cols: Q T D Y R E G H X
(141): [181 114 142 186 122 106 158 103 158]
(71): [120 136 131 126 114 112 120 127 122]
(137): [114 103 158 186 106 181 142 158 123]
(103): [ 82 177 151 109  38  40  73 122  84]
(45): [136 115 122 126 120 112 120 131 127]
down: [114 106  38] => R
perm: [112 120 127 120 114 126 131 136 122] => (71)
down: [181  40] => E
perm: [158 114 186 106 142 123 181 103 158] => (137)
down: [103 177 115] => T

cols: L S W U Z V F C K
(81): [142 228  53  70  82 207 112 126 171]
(51): [142 228  53  70  82 207 112 128 174]
(110): [129 116 127  89  41 117 109 132 186]
(146): [142 208 112  70 126  82  53 171 228]
(123): [168 118 121 151 150 114  54  70 177]
(84): [142 228  53  70  82 207 112 128 133]
down: [114 207] => V
perm: [126 171 142 228  53  70  82 207 112] => (81)
down: [142 142 129] => L
down: [129 142] => L

cols: A J P M
(37): [139  61 122  97]
(151): [162  98 111  84]
(93): [141 187 120 130]
(96): [107 159  90 125]
(111): [115 122 131 137]
(100): [128  48 131 107]
(8): [156 123 125 107]
(109): [123 164 122 136]
(184): [158 125 107  90]
down: [107 115 128] => A
down: [162 141] => A
perm: [123 125 107 156] => (8)
down: [123 164] => J
down: [123 164 125] => J
down: [120  90 131] => P
perm: [ 90 107 125 158] => (184)

cols: zepi Ruf Rit lizis
(115): [ 99 133 122 164]
(67): [ 24 197 167 202]
(155): [147 186 100 195]
(47): [165 120 112 100]
(89): [188 114  40 135]
(120): [ 24 167 198 202]
(95): [199 167  24 202]
perm: [ 24 202 167 198] => (120)
down: [ 99  24 147 165 188  24] => zepi
down: [197 186 120 114] => Ruf
perm: [100 147 186 195] => (155)
down: [147 165 188  24] => zepi
down: [100 135] => lizis
down: [195 100 135] => lizis

cols: riso Keb tuval nopaz
(97): [156  83 104 110]
(43): [ 94 214  40 190]
(145): [ 94 214  40  92]
(90): [121 195  66 149]
(180): [121 195 133 149]
(114): [ 40  94 190 213]
(134): [145  64 119 122]
(3): [ 94 214 133 179]
(140): [ 89 147  58 184]
down: [214 147] => Keb
perm: [ 40 190  94 214] => (43)

cols: vetan kebit mamo leda kan
(85): [142 156 118 208 187]
(55): [127 108 147 124 178]
(22): [ 97 154 147 108 127]
(161): [153 116 146 187 123]
(160): [181 147 124 203 144]
(91): [127 108 147 154  98]
(56): [174 135 133 199 143]
(12): [187 156 119 208 142]
(20): [ 94  93 134 154  76]
down: [156  93] => kebit
perm: [208 142 187 156 119] => (12)
perm: [154 147  98 127 108] => (91)

cols: lik meras tem Daga falaf Kebo
(142): [105 119 113 113 110 147]
(52): [138 122 116 123 139 105]
(204): [131 141  91 104 143 120]
(179): [143 109  97 118 155  98]
(178): [194 112  89  90 215  87]
(154): [155 114 121  86 180 102]
(102): [171  92 118  86 184  78]
(68): [163 126  94 121 196  56]
(16): [144 101  97  97 183  64]
(69): [161 151  83 106 214  69]
(173): [194 112 120  90 215  87]
perm: [139 105 138 122 116 123] => (52)
down: [90 86 86] => Daga

cols: mepam Gam Mefen dobab sepom Nul Tanu sazud
(116): [112 153 108 114 107 118 133 113]
(5): [142 137 149 119 136 143 101 144]
(129): [122 122 139 147 131 130 141 118]
(60): [143 119 149 142 136 137 102 144]
(82): [113 141 150 163 133 122 147 107]
(80): [126 160 118  49 108 133  43 151]
perm: [102 144 143 119 149 142 136 137] => (60)
perm: [101 119 136 137 142 143 144 149] => (5)
perm: [118 122 122 130 131 139 141 147] => (129)

cols: Ralis zum puve pezes mede fero Datu lufaz Pek
(46): [193 137 125 118  66 175 108 112 195]
(77): [123 146 125  74 128 147 133 160 217]
(128): [175 137 195  66 108 112 193 192 169]
(99): [105 159  66 114 109 168 140  81 127]
(112): [175 137 195  66 108 112 193 118 126]
(15): [167 144 170 110 159 114 116 192 174]
perm: [126 118 193 112 108  66 195 137 175] => (112)
perm: [ 66 108 112 118 126 137 175 193 195] => (112)
perm: [110 144 114 159 116 192 167 170 174] => (15)
down: [160 192  81 118] => lufaz
down: [ 66 128 108] => mede
down: [105 175 167] => Ralis

cols: peg Fofip peva gison
(49): [130 139 124 129]
(94): [124 163  53 225]
(171): [109 138 147 110]
(18): [104 150 138  75]
(104): [124 225  54 163]
(148): [149 109 184 134]
(133): [137  71  82  86]
(176): [226  54 163 124]
(19): [104 150 149  75]
perm: [134 149 109 184] => (148)
down: [139 163 138 150 225 109] => Fofip
perm: [124 163  54 226] => (176)
down: [138 150] => Fofip
perm: [163 124 225  54] => (104)

cols: feroz Golo Pok nuka zupo
(126): [ 44 113 145  77  95]
(164): [ 92  90 151 227 131]
(108): [ 81  89 152 215 126]
(50): [166 163 146  41 128]
(121): [146 159 111  32 120]
(166): [171 163 106  49 130]
(42): [ 32 159 112 120 146]
(159): [ 85  88 152 227 129]
down: [32 49] => nuka
perm: [159 120  32 111 146] => (121)
down: [227 215] => nuka
down: [111 106] => Pok

cols: suz gava fabed gami dizaf seva Mep Kuf
(127): [119 121 124 136 133 103 152 205]
(11): [106  97 109 134  89 154 124 154]
(36): [182  79 134 101 156 176 153  88]
(136): [154 124 134 107  97  89 109 154]
(117): [205 119 124 133 135 103 152 121]
perm: [154 106  97 109 134  89 154 124] => (11)
perm: [103 205 152 136 119 124 133 121] => (127)
perm: [152 205 133 119 136 103 124 121] => (127)
down: [109 134 134 124] => fabed
perm: [109 154 154 106  89  97 134 124] => (11)
perm: [152 121 205 119 124 133 135 103] => (117)

cols: des Niv Fugu Tuta viri pamul budab gata Mapu
(119): [192 175 163 123  99 116 101 199  51]
(34): [133 150 157 188 128 141 123 183  80]
(9): [122  80 171 106 117  95  45  60 158]
(61): [192 175 163 123  99 205 101 199  51]
(2): [105  80  95  60 158 117  45 122 171]
perm: [171 122  45 117 158  60  95  80 105] => (2)
perm: [ 51 192 175 163 123  99 116 101 199] => (119)

cols: vimer pafav gad Dakaz lal kek duvo
(28): [158  97 119 147 129 136 118]
(48): [144  97 140  46 137 128 118]
(170): [144  42 122 147 147 127 134]
(125): [131 120 119 147 160 128 118]
(113): [152 138 130 147 147 127 101]
(39): [ 97  97 119 147 147 150 118]
(162): [144  97 119 147 147 128 121]
(122): [120 100 119 147 147 129 110]
(181): [148  97 119 147 145 152 114]
(83): [ 56  97 119 147 147 128 118]
perm: [118 131 120 119 147 160 128] => (125)
down: [136 128 127 128 127 150 128 129 152] => kek
down: [118 118] => duvo

cols: vuk rel pak dele Suma guso
(38): [162  34 108 147 165 198]
(87): [165 107 147 198  34 162]
(23): [ 34 162 147 165 197 107]
perm: [198 165 147 108  34 162] => (38)
down: [147 198] => dele
perm: [ 34 107 147 162 165 198] => (87)
perm: [162  34 198 147 107 165] => (87)
perm: [ 34 107 147 162 165 197] => (23)
down: [162 107] => guso

cols: mun Ner gakeb fofu
(57): [110 128 174  58]
(29): [146  97 118 151]
(88): [139 128 133  71]
(25): [ 97 151 146 119]
down: [110 146] => mun
perm: [146 151  97 118] => (29)
perm: [ 71 128 133 139] => (88)

cols: revo medur gozaz vas Nulip kam pid Ruv
(58): [106 199 173 123 185 123 120 135]
(158): [168 103  61 130 137 140 132 124]
(13): [120 110 128 142 159 125 143 179]
(101): [147 126 109 117 190 142 116 161]
(32): [152  37 184  50  55 183 114 132]
(165): [122 116 200  93 105 144 122 137]
(185): [110 125 159 178 143 142 120 128]
(70): [113 176 173 114 204 131 116 155]
(6): [166  66 129  82 162 165 109 163]
down: [159 190  55 105 143 204 162] => Nulip
down: [123 140 125 142 183] => kam
perm: [128 120 142 143 178 159 125 110] => (185)
down: [123 140 125 142] => kam
perm: [110 120 125 128 142 143 159 179] => (13)

cols: Tovu resu buzag melo reni kura
(7): [144 105 151  98 165  89]
(175): [114 144 196  86  82 160]
(107): [122  47 132 175  67 175]
(144): [138 100 166 184 166 137]
(172): [ 63 137 173 132  65 145]
(199): [138 116 165  73 105 148]
(135): [202 129  67 138 121 153]
(63): [173 118  97 101  83  95]
(75): [150 133 167 128 117  71]
(132): [184 100 166 137 138 165]
down: [105 121] => reni
down: [ 98  86 175 184 132] => melo
perm: [165  73 105 148 138 116] => (199)
perm: [137 166 184 166 100 138] => (144)
perm: [148 138 116 165  73 105] => (199)
down: [ 86 175 184] => melo

cols: fam nozo Domul Vupiz Vorun peli
(149): [130 128 121 118 130 139]
(64): [130 125 132 139 128 135]
(186): [125 128 132 121 134 139]
(24): [ 57 145  46 141 150 149]
(74): [130 126 131 126 128 143]
(26): [124 126 133 129 132 127]
(187): [131 131 126 128 126 143]
(183): [128 133 124 131 128 120]
(79): [130 130 128 116 128 126]
perm: [135 128 139 132 125 130] => (64)
perm: [126 128 143 130 126 131] => (74)
down: [131 133 126 124 128] => Domul

cols: digun Fek nin Zazo
(143): [171 133 153 120]
(17): [ 66 115 133 178]
(73): [153 117 125 157]
(54): [153 117  87 157]
(65): [120 143  87  83]
(35): [ 93 117 112 131]
down: [157  83] => Zazo
down: [120  93] => digun
down: [133 125  87] => nin

cols: Lomot Musa Burir Tav pur babi pud
(168): [108 130  97 106  96 111  95]
(130): [ 95  99  63  72 129 108 113]
(153): [186  60 102 102  82 100 123]
(40): [102  60  99 123 186  82 102]
(66): [ 95  59 152 193  79 132  96]
(98): [ 58  95 132  96 152  79 193]
(118): [103  60 101 124 186  82 101]
(10): [ 80  52  87  95  96 155 166]
down: [ 95 113 123 102] => pud
down: [130  99  60  60  59] => Musa
perm: [ 58  79  95  96 132 152 193] => (98)
perm: [102 186  60  82 102  99 123] => (40)
down: [100  82 132  79  82 155] => babi

